Each row has a name. Each question is about the rows just above it.

[126 150 153  98 109 200 139 130  42 114  52 132] = (83)
[111 119 132 121 110 141 115 155 132 124 103  94] = (130)
[126 146 139 103 104 213 138 121 132 152 177 100] = (55)
[111 119 132 121 110 141 115 125  48  93  78 125] = (40)
[180 184 130 136 138  70 158 148 107 132 126 160] = (56)
[ 90 123 169 128  92 143 141 172 129 150 109  80] = (46)
[ 85 124 162 128  92 143 141 168 145 147 114  79] = (145)
[150 145 140 131 133 141 141 175  76 110  89 144] = (43)
[126 150 153  98 109 200 137 119 132 160 182 138] = (7)
[111 119 132 121 110 141 115 155 132 124 127 141] = (159)
Right after [158] comes
[148]
The row with [ 90 123 169 128  92 143 141 172 129 150 109  80] is
(46)
Which value is in both (145) and (83)?
[114]
The one value in (7) and (43):
[150]
Right after [140] comes
[131]

[137  97  96 188] = (63)
[143 153 175 137] = (142)
[ 76 104  88 141] = (190)
[ 76 104 100 114] = (177)
[105  85  80  76] = (121)
[143 153 135 128] = (119)
[105  85  80  54] = (125)
[151 129  99 114] = (3)
[162 163  97  80] = (99)
[ 99 167 108 147] = (210)
[155 135  80 141] = (67)
[139 151 145 156] = (117)
Shared by (67) and (119):
[135]
The one value in (63) and (99):
[97]
Shared by (3) and (210):
[99]

[137 117 126 142 126 134 111 126] : (106)
[144 115 117 159 118 136 125 142] : (127)
[132 124 113 162  54 157 169 194] : (21)
Right after [125] comes
[142]
Right after [157] comes
[169]
Right after [124] comes
[113]

[135 125 101 144 127 111 130  91 143 145 130 135 147] -> (144)
[135 125 101 122 127 111 130 100 143  93 130 130 147] -> (138)
[171 136  96 184 172  93 145 159  92 139 118 144 125] -> (129)
[108 136 140 109 130 151 135 123 125 118 132 101 126] -> (15)
[171 161  96 101 172  93 145 116 111 147 115 135 148] -> (73)
[170 119 130 162 145 128 132 104 133 109 131 102 123] -> (36)
[171 136  96 184 172  93 145 159  92 139 118 144 125] is in which row?
(129)
The row with [170 119 130 162 145 128 132 104 133 109 131 102 123] is
(36)
Right after [92] comes
[139]
The one value in (36) and (73):
[145]
What comes right after [151] in the named rows?
[135]
The entry that follows [162]:
[145]
Where do [171 161  96 101 172  93 145 116 111 147 115 135 148] appear?
(73)

[170 137 138 161 181 137 149 141 139 170 136 163 151 149] -> (103)
[151 143 137 138 144 209 136 181 133 157 153 156 147 153] -> (93)
[151 143 137 138 142 209 136 181 133 157 142 132 138 139] -> (17)
[145 145 135 154 188 145 149 191 158 158 140 136 143 153] -> (80)
[162 135 133 145 138 138 137 163 138 156 198 148 143 149] -> (124)
Whose row is [145 145 135 154 188 145 149 191 158 158 140 136 143 153]?
(80)
[151 143 137 138 144 209 136 181 133 157 153 156 147 153] is in which row?
(93)
Which row holds [170 137 138 161 181 137 149 141 139 170 136 163 151 149]?
(103)

[141 119 101 121] : (192)
[143 140 120 128] : (69)
[115 114 118 125] : (78)
[138  84 109 159] : (85)
[136  97 134 153] : (162)
[141  62 116 133] : (98)
[144  43 134 172] : (148)
[149  76 132 169] : (186)
[140  60 134 170] : (38)
[115 114 133 125] : (9)
[147  75 152 141] : (132)
[140  80 135 171] : (163)
Shared by (9) and (98):
[133]
Which value is in both (98) and (132)?
[141]

